Each row is where one point has got to under a steady rotation. How many ticks took it there?
The counts run from 0 to 368.
 90 115 163 107 115 119 128 143 143 157 146 152 153 149 131 142 104  92 165 127 136  80 150 130 109 119 131 160 137 163 103 122 134 140 136 155  75 147 102 108 115 => 122
 79  91 139 114 120 136 130 168 124 160 137 129 127 143 105 144 119  95 169 143 142  83 156 155 109 139 121 151 118 142  97 129 113 125 143 137  82 132 102 118 103 => 149
 80 122 148  98 132 150 124 133 119 155 132 138 128 148 108 149 111  93 185 130 143 101 165 157 100 115 140 131 129 149  94 106 125 125 150 148  92 155 108 111 115 => 111
 96 108 138 127 122 131 141 131 118 165 153 149 118 138 114 152  91 108 171 163 153  90 138 153 111 108 133 155 131 146  92 121 112 119 138 142  71 149 118 114 106 => 271
105 123 152 123 117 126 129 177 139 144 143 140 147 159 120 132 133  91 177 125 136 105 169 174  94 126 147 150 132 135 106 134 122 145 150 149  78 146 100 127 129 => 154
 96 123 139 112 115 119 137 130 123 168 150 152 136 141 114 143  91 103 169 149 148  89 135 134 107 117 132 167 133 169  99 114 122 121 140 152  78 149 108 109  97 => 105
102 132 152 123 120 125 129 172 142 144 137 136 163 156 122 132 145  94 171 115 126  93 166 160  95 127 150 146 128 142 106 122 119 146 152 151  86 145  95 118 117 => 153
 97 127 127 150 124 130 139 159 131 162 134 127 132 137 105 144 129 110 171 157 141  82 136 169 113 116 143 168 123 137  85 132 100 119 154 135  97 134  93 129  92 => 21
 99 120 138 139 124 140 120 168 130 165 128 128 129 145 117 144 109 103 167 154 151  96 143 149 105 107 146 165 134 156  97 131 114 120 163 143  98 132  80 137  82 => 6
103 131 140 138 112 129 137 128 121 163 132 120 134 148 122 156 124 113 164 159 146 104 132 163  99  93 154 156 134 153 104 114 112 130 163 164  83 152 101 116  92 => 60
 97 113 141 112 119 128 135 143 119 166 155 148 119 141 115 141  80 105 171 154 150  99 137 147 101 114 138 164 136 161  98 122 118 119 138 145  79 146 117 119 107 => 104
114 130 144 151 125 118 127 154 136 157 141 148 149 134 135 154 118 102 157 158 141  87 133 160  91  94 158 157 157 151 103 145 115 137 159 152  83 138 113 123  92 => 46
 84 116 156 120 115 139 129 134 125 180 134 138 132 149 128 164 100  88 167 145 117  98 153 153  97 113 146 147 131 147 103 119 139 157 151 144  93 137 118 106 117 => 261
 95 118 142 117 133 152 121 141 122 156 135 141 138 146 122 139 101 113 163 131 160 103 161 155  91 105 152 151 139 147 101 109 120 116 164 162  73 153 104 126 105 => 295
 98 117 135 132 126 133 135 122 107 155 138 151 128 130 108 161 106  91 174 168 149  99 141 169 100 104 140 144 149 154  97 127 121 120 150 149  89 143 118 110 100 => 255
 89 117 154 130 118 124 126 176 144 151 141 138 132 138 116 149 119  75 179 150 123  83 145 154 106 127 140 140 138 147  97 156 125 143 142 123  99 121 112 125 106 => 11
115 145 152 129 125 118 132 130 133 155 146 159 152 143 130 149 109  93 176 132 136 101 152 163  92  99 158 148 151 150 102 121 134 140 150 158  84 159 113 113 123 => 267
104 101 144 128 126 128 132 151 119 153 143 152 157 141 133 146 118 107 152 141 149  96 157 170  85 118 140 158 150 145 112 126 124 133 158 166  69 138 110 111 118 => 115
 78 114 152 108 138 142 124 138 121 156 141 156 131 140 115 149 101  85 182 130 132  92 171 163 103 120 140 132 132 137  88 117 129 130 145 141  94 146 118 110 125 => 110
 87 130 161 133 121 120 136 133 150 154 142 127 128 154 121 162 127 101 174 145 133  76 134 158 128  88 136 145 131 132  93 123 107 142 139 151  74 152 111 125 108 => 235
107 125 136 124 119 112 140 148 126 145 135 147 156 143 103 129 125 101 171 140 151  88 149 153 114 127 131 173 127 161 103 118 115 106 144 158  81 152  83 111 101 => 326
118 136 139 152 126 114 131 153 145 144 144 152 148 135 129 148 121  96 165 158 144  82 133 164 104  93 148 159 154 144 101 150 110 135 153 149  82 141 103 135  99 => 213
 80 101 142 122 115 135 138 149 125 169 150 143 126 140 117 163 110  95 162 153 123  81 147 161  97 119 141 139 134 143 100 128 119 146 147 130  83 128 137 106 106 => 80
 86 133 161 140 127 123 124 136 139 154 125 130 161 141 127 166 142  83 163 145 126  72 144 157 111 104 145 141 137 143  94 130 122 144 153 148 104 133 104 106 102 => 221
 92 118 140 109 135 133 134 160 128 133 151 154 133 140 101 139 113  89 186 130 147  90 168 169 100 124 141 135 134 133  91 124 113 117 139 141  79 147 121 119 120 => 126
 87 130 142 112 112 126 136 164 132 167 146 131 145 144 104 133 118 104 173 125 132  83 157 138  95 138 150 158 117 159  95 107 117 125 147 139  95 143  99 106  94 => 135
 85 117 144 137 119 128 139 146 136 161 138 124 116 146 111 155 116  98 176 162 131  81 127 160 129 103 131 151 120 135  90 135 103 130 137 135  88 139 107 131  96 => 218
 91 115 145 112 118 132 139 141 122 149 140 126 140 160 113 143 132 116 163 131 156  96 152 162  98 114 139 142 129 143 108 102 108 127 152 170  67 162 108 115 107 => 113
103 122 144 124 114 108 133 151 134 152 130 151 160 145 112 138 130  85 176 143 126  82 147 149 119 132 124 169 122 158 100 135 129 128 134 147  91 135  80 107 108 => 343
103 119 132 126 128 129 143 147 123 142 147 144 147 139 103 131 124 110 172 131 158  89 161 172 103 125 141 159 127 137  95 113 105 106 152 155  71 156  97 119 105 => 310
 90 118 148 129 124 138 129 128 127 179 136 154 148 139 131 156  99  92 167 138 125  87 160 155 112 115 141 162 128 136  82 116 138 140 152 144  89 140 107 103 125 => 93
 80 106 149 119 130 150 124 146 126 166 144 141 125 146 122 156 101  92 173 131 130  97 169 169  98 118 144 135 131 129  90 116 123 142 149 140  88 143 126 112 123 => 277
 91 115 147 126 128 120 139 137 139 158 151 158 153 141 118 146 123  96 170 132 125  71 157 167 110 129 130 160 126 130  89 123 124 137 140 145  74 145 119  99 133 => 108
